rotation steps, each row followed by its count of steps
The counts run from 0 to 481.
+0.83,+0.50,+0.18,+0.19,-2.25,-1.27,-0.47,-1.16,-0.33,+3.14,+0.63,-0.59,-0.47,-1.23,-0.47,-1.61,-0.71,-3.06,+2.03,-2.96,+2.43,+4.39,-0.78,+2.30,+0.38,+1.40,+0.05,-2.20,+0.52,-0.05,-0.80,-0.76,+1.51,+2.24,+1.48,-1.45,+0.15,+0.18 => 127
+1.04,-0.42,-0.69,+1.36,+3.19,+0.55,+1.49,+0.54,-1.81,-3.01,+3.11,-0.19,-0.37,+1.56,+0.08,+0.40,+0.22,-1.08,-2.89,+2.00,-1.36,+1.35,+2.14,-1.23,-1.98,-1.68,-1.41,-1.13,+0.62,+0.65,+0.41,+0.45,+0.71,+0.76,+2.09,-1.32,+2.27,+2.34 => 438
+1.63,-0.46,+2.33,+0.59,-0.79,-0.18,-3.14,+1.64,+0.33,-2.10,-2.13,-3.07,-1.11,+1.18,+2.61,-1.75,+0.00,+0.93,-1.03,-1.57,-1.54,-0.68,+0.12,-1.17,+0.51,-2.34,+2.42,+0.28,-0.09,+1.10,-0.95,+0.53,-0.25,-3.28,+2.59,+0.83,+0.08,+0.13 => 87
+1.13,+0.51,+0.64,+1.62,+1.58,-1.53,-0.10,-2.18,+0.34,+2.36,+0.95,-0.33,+1.90,-0.63,-3.38,-1.97,-2.25,-1.14,-0.75,+1.87,-0.17,+0.38,-0.06,-1.11,-0.09,+0.19,+0.99,+0.36,-2.52,+0.67,+1.29,+0.16,-0.73,+3.12,-1.60,-1.66,+2.10,-3.66 => 403
+0.96,-1.48,+0.95,-1.49,-0.55,-0.52,-1.63,-0.17,+0.40,-0.90,-1.72,-4.42,-2.40,+2.98,+1.92,-1.90,+0.70,-0.14,-0.14,-0.68,-0.51,+0.60,-0.48,+0.63,+1.40,-0.56,+2.82,-1.44,-0.84,+1.62,+0.08,+1.49,+1.62,-1.79,+2.23,-2.04,-1.13,+0.63 => 89
-0.18,+0.08,-0.91,+1.48,+0.56,+2.45,+2.28,+2.56,-0.79,-2.62,+3.91,+1.65,+1.52,-0.94,+1.25,+1.42,+0.58,+0.30,-1.76,+2.00,-0.93,+0.52,+0.42,-0.09,-0.29,-2.56,-2.24,-1.18,+2.37,+0.23,-0.83,-1.72,-0.81,+0.17,+1.62,+2.39,+0.64,+2.75 => 446
+1.45,-1.38,-0.64,+0.60,+0.93,+2.62,-1.40,+2.03,+1.22,+0.83,+0.62,-1.64,-0.14,-1.01,+0.25,+1.87,+0.55,+0.85,+0.22,+1.01,+1.97,-0.40,-0.21,-0.52,+1.34,-0.74,+1.25,+0.21,+2.29,+3.94,+2.92,-0.08,+0.41,-1.53,-1.65,+5.09,+1.47,-1.44 => 255
-0.71,-1.67,-0.97,+0.89,+1.16,+0.92,+1.06,-0.62,+0.05,+1.94,+1.34,+0.96,+2.50,-2.19,-2.44,+1.70,-0.22,-0.43,+0.60,+2.52,+1.61,-1.11,+0.11,+0.16,-0.66,+0.90,-2.13,-1.26,-1.39,+3.31,+2.83,-0.10,+1.18,+2.96,-2.72,+0.08,+0.86,-0.72 => 414
+1.19,+1.24,-1.27,+1.41,+1.18,+1.16,+2.88,+0.12,-1.54,-0.23,+3.39,-0.65,-0.66,+2.67,+1.42,-0.01,+1.98,-1.99,-0.77,+1.89,-2.66,+0.49,-0.78,+1.43,-0.85,-0.61,-1.50,-0.54,+1.90,-0.89,+0.57,+0.02,+0.44,-0.12,+2.45,-2.34,-0.96,+1.42 => 42
-0.79,-1.63,+1.76,-1.47,-2.77,+0.42,-1.40,+0.99,+0.29,-2.40,-2.33,-0.28,+0.43,-1.39,+0.83,-1.35,-0.73,+0.95,+0.32,-2.77,+1.63,+2.23,+0.92,+0.28,+1.29,-1.62,+0.80,-1.90,-2.93,+0.90,-2.22,+0.79,+0.59,+0.13,+2.66,-0.22,+0.68,+3.09 => 352
+0.94,-1.98,+1.44,+0.91,+2.51,-2.03,+1.16,+0.36,-1.11,-1.79,+2.01,-0.04,+1.56,-0.78,-0.59,+3.11,-0.36,+0.16,-2.91,+0.32,-0.69,+1.43,+0.05,-0.85,-2.04,-1.17,-0.42,-1.69,+1.96,+2.13,+1.72,-1.64,+1.75,+0.62,+0.25,-0.04,+2.87,+0.48 => 11
-2.34,-0.07,+1.00,-0.41,-1.12,+2.59,+0.08,+1.44,+1.31,-0.04,-0.69,-0.43,+2.10,-0.16,-1.22,+1.43,+1.25,+1.41,-0.92,-0.33,-0.88,+0.30,+1.57,-0.98,+2.74,-2.42,+2.03,+0.90,-0.19,+0.30,+2.95,+0.84,-2.95,-0.54,-0.81,+1.80,+1.20,-3.13 => 227
-3.16,-1.31,+1.51,+1.06,-0.22,+0.65,-1.69,+0.07,-0.87,+0.59,+0.32,+0.88,+0.42,-0.65,-1.57,+3.03,-0.71,-2.89,+0.28,-3.05,+0.45,+2.56,+2.48,-1.15,+0.78,-0.42,-0.47,+0.53,-1.09,+0.16,+1.11,-0.59,-1.64,+1.45,+0.09,-0.87,+2.78,-2.83 => 389
-0.05,+0.86,+1.04,+1.42,+0.43,-0.95,-0.49,-1.80,-0.42,+3.75,+0.97,-0.29,-1.71,+1.81,-0.36,-1.65,-2.90,-3.86,+2.19,-0.18,+1.79,-0.06,-0.17,+1.30,+1.05,+3.10,-1.10,+0.65,+0.84,-0.16,-1.14,-0.33,+0.65,+2.17,-1.33,-2.35,+0.04,-1.64 => 138
+0.14,-1.34,+2.92,-0.31,-2.72,-0.13,-0.47,+2.08,+1.19,+0.52,-1.39,-3.08,-0.29,-0.72,+3.01,-0.49,+0.21,+1.21,-0.18,+0.45,-1.96,-0.70,-2.53,+1.03,+0.88,-2.19,+1.93,-1.31,+0.88,+1.63,-0.67,-1.35,-1.03,-1.96,+2.70,+0.57,-1.89,+0.48 => 78
+1.82,-0.63,-0.95,+2.25,+4.36,+0.72,-0.08,-0.68,-1.73,-0.85,+1.66,+0.91,+2.15,+0.32,-1.34,+1.85,-0.95,-0.46,-0.84,+0.60,-0.25,-2.73,+0.23,-2.26,-0.75,-0.93,-0.59,+0.90,+0.50,+1.80,+2.20,-0.28,+2.63,+0.96,-2.40,+0.86,+2.97,-0.52 => 8
+2.62,+1.00,-1.86,+1.31,-1.25,+0.87,+1.48,-1.59,-1.63,+2.03,+2.73,-2.09,+1.19,+1.99,-0.64,-3.61,+1.41,-0.05,+0.51,+1.37,+1.44,+2.40,+0.96,+1.52,-0.07,+1.37,-0.84,-1.36,+1.95,-0.46,+0.10,+2.36,+2.02,+0.15,+0.11,+1.43,-1.12,-0.41 => 289
+0.07,+1.41,+3.66,+1.28,-1.29,-0.81,-0.26,-1.21,-0.30,+2.42,-1.09,+2.22,+0.81,-0.55,-0.44,-0.19,-3.18,-0.91,+2.23,-1.36,+1.14,-0.63,-0.11,+0.96,+0.01,+2.42,-1.41,+1.42,+2.32,+0.59,-0.35,-1.73,-0.54,+0.33,-2.69,+1.53,+1.72,-1.08 => 141
-0.76,-1.69,+1.95,+0.24,-0.18,-2.30,+1.46,-2.37,-1.38,+1.68,+0.50,-0.44,+0.48,-0.39,-1.08,-0.33,-1.09,-2.19,+1.34,+1.90,+0.08,+0.81,-0.52,+1.35,-1.84,+2.31,-1.99,-2.45,-1.21,+1.50,-0.10,-0.82,+0.75,+2.82,-0.86,-3.77,-0.44,+1.44 => 156
+0.47,+0.97,+0.47,+1.95,-1.72,+2.05,+1.90,+1.79,-0.53,+0.17,+2.68,-1.36,+0.62,+0.30,+1.18,-2.04,+1.98,-0.35,-1.19,+2.66,-2.76,+1.53,-0.31,+1.26,-0.55,-1.97,-1.32,-0.17,+1.54,-1.12,-1.18,-0.61,-2.88,-0.87,+2.98,+1.87,-1.92,+0.38 => 50
+0.50,-0.09,+1.79,+1.50,-3.09,+1.91,+2.48,-0.95,-1.85,+1.64,+0.14,+0.50,+3.09,-0.06,+0.85,+1.19,+1.53,+0.29,+2.87,-0.83,+0.34,-0.36,+0.89,+1.88,-1.38,+1.44,-1.57,-0.54,+3.62,-0.28,+0.03,-0.87,+0.58,-1.33,-0.92,+2.61,-2.69,+1.14 => 302
+3.47,-0.54,-0.29,+1.79,+1.15,-0.45,-2.85,+1.52,+0.50,+0.61,+1.94,-3.18,-0.66,-0.93,+0.85,-1.28,+0.41,+0.15,-2.17,+1.06,-0.12,+2.15,-0.25,-1.70,-0.27,-1.92,+1.74,-0.43,+0.71,+2.74,+0.80,-0.55,-0.37,-0.36,+1.35,+3.28,+2.17,-1.63 => 258
-0.58,+1.92,-1.90,+0.59,+0.00,+1.28,-1.41,-0.47,+0.82,+2.48,+0.47,+0.75,-0.10,-1.76,-1.89,-1.53,-0.87,-3.73,+2.33,-1.13,+2.12,+1.29,-1.15,+0.99,+1.42,-0.09,-0.63,+0.20,-3.30,-0.01,+0.95,+0.30,+0.03,+3.49,-0.04,-1.61,+1.34,-0.91 => 384
+0.94,+0.56,+0.90,+0.78,+1.59,+0.43,+3.74,+0.83,-0.75,-1.66,+2.40,+1.83,+1.88,+0.95,-0.13,+0.94,-1.33,+2.20,-2.21,+0.79,-0.70,-0.33,+0.08,-0.05,-0.04,-0.27,-0.04,+0.31,+5.07,+0.64,+0.75,-0.63,+1.03,-1.48,-1.55,+1.61,+1.70,+0.25 => 28
+0.57,-1.50,-0.07,-0.71,-3.02,+1.15,-0.11,+0.20,+1.89,+1.12,-1.19,-4.83,-0.14,+0.33,+1.39,-2.64,+1.39,+1.78,+1.13,+1.44,+0.68,-1.22,-1.99,+0.97,+2.29,-1.06,+2.09,-1.27,-1.31,+1.13,-0.05,+2.03,+0.60,-1.15,+0.62,-0.01,-3.10,-0.51 => 81
+1.08,+1.30,+2.99,+0.78,-3.25,+1.16,+0.59,-1.42,-0.62,-0.07,-2.70,+0.36,+2.94,+0.50,+0.50,-2.76,-0.03,+2.04,+2.22,+1.08,-0.62,-3.06,-0.17,+0.60,-0.74,+0.44,-1.33,+0.84,-0.68,-0.34,-0.87,+1.12,+0.42,-1.26,-1.05,+2.34,-1.94,+2.08 => 320
+0.00,+0.09,+3.11,+1.72,-0.57,-2.61,-0.61,-1.70,-1.51,+2.57,+1.20,-1.16,-0.33,+0.42,-0.90,-0.93,-2.69,-3.06,+0.84,-2.08,-0.05,+2.52,+0.88,-0.05,-0.35,+1.65,+0.34,-0.48,+1.18,-0.73,-1.82,-1.64,-0.34,+0.83,+0.74,-3.24,+0.32,-3.11 => 136
-0.57,-0.71,+1.48,-2.23,-1.77,+0.87,+0.49,-0.49,+1.45,-1.19,-3.50,+0.31,+0.46,+0.16,+0.70,-1.42,-1.90,+2.08,+1.52,-1.40,+1.67,-2.12,-0.68,+1.28,+2.95,-0.10,+0.80,+0.05,-1.69,+1.18,-0.43,+1.10,+2.91,+0.35,-1.47,-1.46,-0.06,+2.84 => 348
-0.37,-1.22,-1.28,+0.42,-0.22,+0.70,+3.73,+1.14,-0.70,-1.28,+4.03,-1.53,+2.49,-0.68,-0.03,-0.09,+1.24,+1.12,-2.49,+2.23,-0.98,+3.15,+0.05,+0.69,+0.39,-2.19,-1.12,-2.38,+0.93,-0.94,-1.32,+0.52,-0.40,+0.27,+1.86,+0.32,-0.84,+0.80 => 448
+0.00,+0.14,+2.13,-1.38,-1.82,+1.06,-0.48,+0.17,+1.24,-1.76,-3.25,+1.42,+1.50,-1.00,+0.67,-1.50,-2.80,+2.59,+1.42,-2.11,+1.38,-2.94,-1.29,+0.45,+2.82,-1.00,+0.66,+0.56,-1.28,+0.74,-1.32,+0.20,+2.26,-0.28,-0.74,+0.11,+0.74,+2.74 => 349
-0.09,+0.29,+0.73,-0.64,-3.14,+3.25,+1.90,-0.07,-0.08,+1.01,-2.07,-1.04,+2.09,+1.27,+0.50,-0.71,+2.99,+1.28,+1.73,+2.23,-1.09,-1.94,-1.45,+2.41,+1.02,-0.32,-0.20,-1.03,+0.25,+0.54,+2.90,+2.43,+0.11,-1.29,-0.35,+1.73,-2.44,+1.07 => 64
+2.36,-1.80,+0.93,+0.99,+0.22,-0.74,-1.26,+1.63,+1.15,+0.23,+1.12,-2.46,+1.24,-1.73,+0.02,+0.77,+0.28,+1.84,-2.09,+0.00,-0.03,+2.46,-0.26,-1.43,+0.21,-1.88,+2.41,-0.86,+1.56,+2.90,+1.11,-0.73,-0.13,-0.83,+0.41,+3.98,+2.09,-1.65 => 257
+0.10,+0.83,+1.08,+1.37,-2.61,+1.71,+2.77,+2.06,-0.57,-0.24,+2.14,-0.57,+2.14,-1.04,+1.11,-0.21,+1.25,+0.89,-1.01,+1.78,-2.71,+1.41,-0.09,+0.58,-0.81,-2.24,-0.83,-0.75,+3.33,-0.92,-1.11,-1.42,-2.59,-1.29,+2.31,+2.60,-1.46,+0.39 => 49
-2.04,-2.43,+3.85,-0.89,-2.90,+1.17,+0.50,+0.00,-1.07,-1.25,-3.14,-0.39,+0.43,+0.07,+1.99,+1.84,+0.07,+1.52,+2.23,-0.88,+0.28,-2.80,+0.10,+0.58,+0.21,+0.72,-1.46,-0.67,+0.04,+1.55,-1.24,-0.24,+0.93,-1.67,+0.07,-0.34,-2.56,+3.08 => 331
+0.68,-0.73,-1.29,+0.99,+2.30,+0.56,+0.47,-0.42,+0.20,+2.02,+1.56,+1.10,+1.01,-2.09,-2.00,+0.43,-0.64,-2.30,+0.62,+3.09,+0.74,-1.45,-2.01,+0.67,-0.95,+1.18,-2.21,-0.83,-1.48,+3.29,+2.22,-0.58,+0.71,+3.82,-2.35,-0.60,+1.72,+0.17 => 413
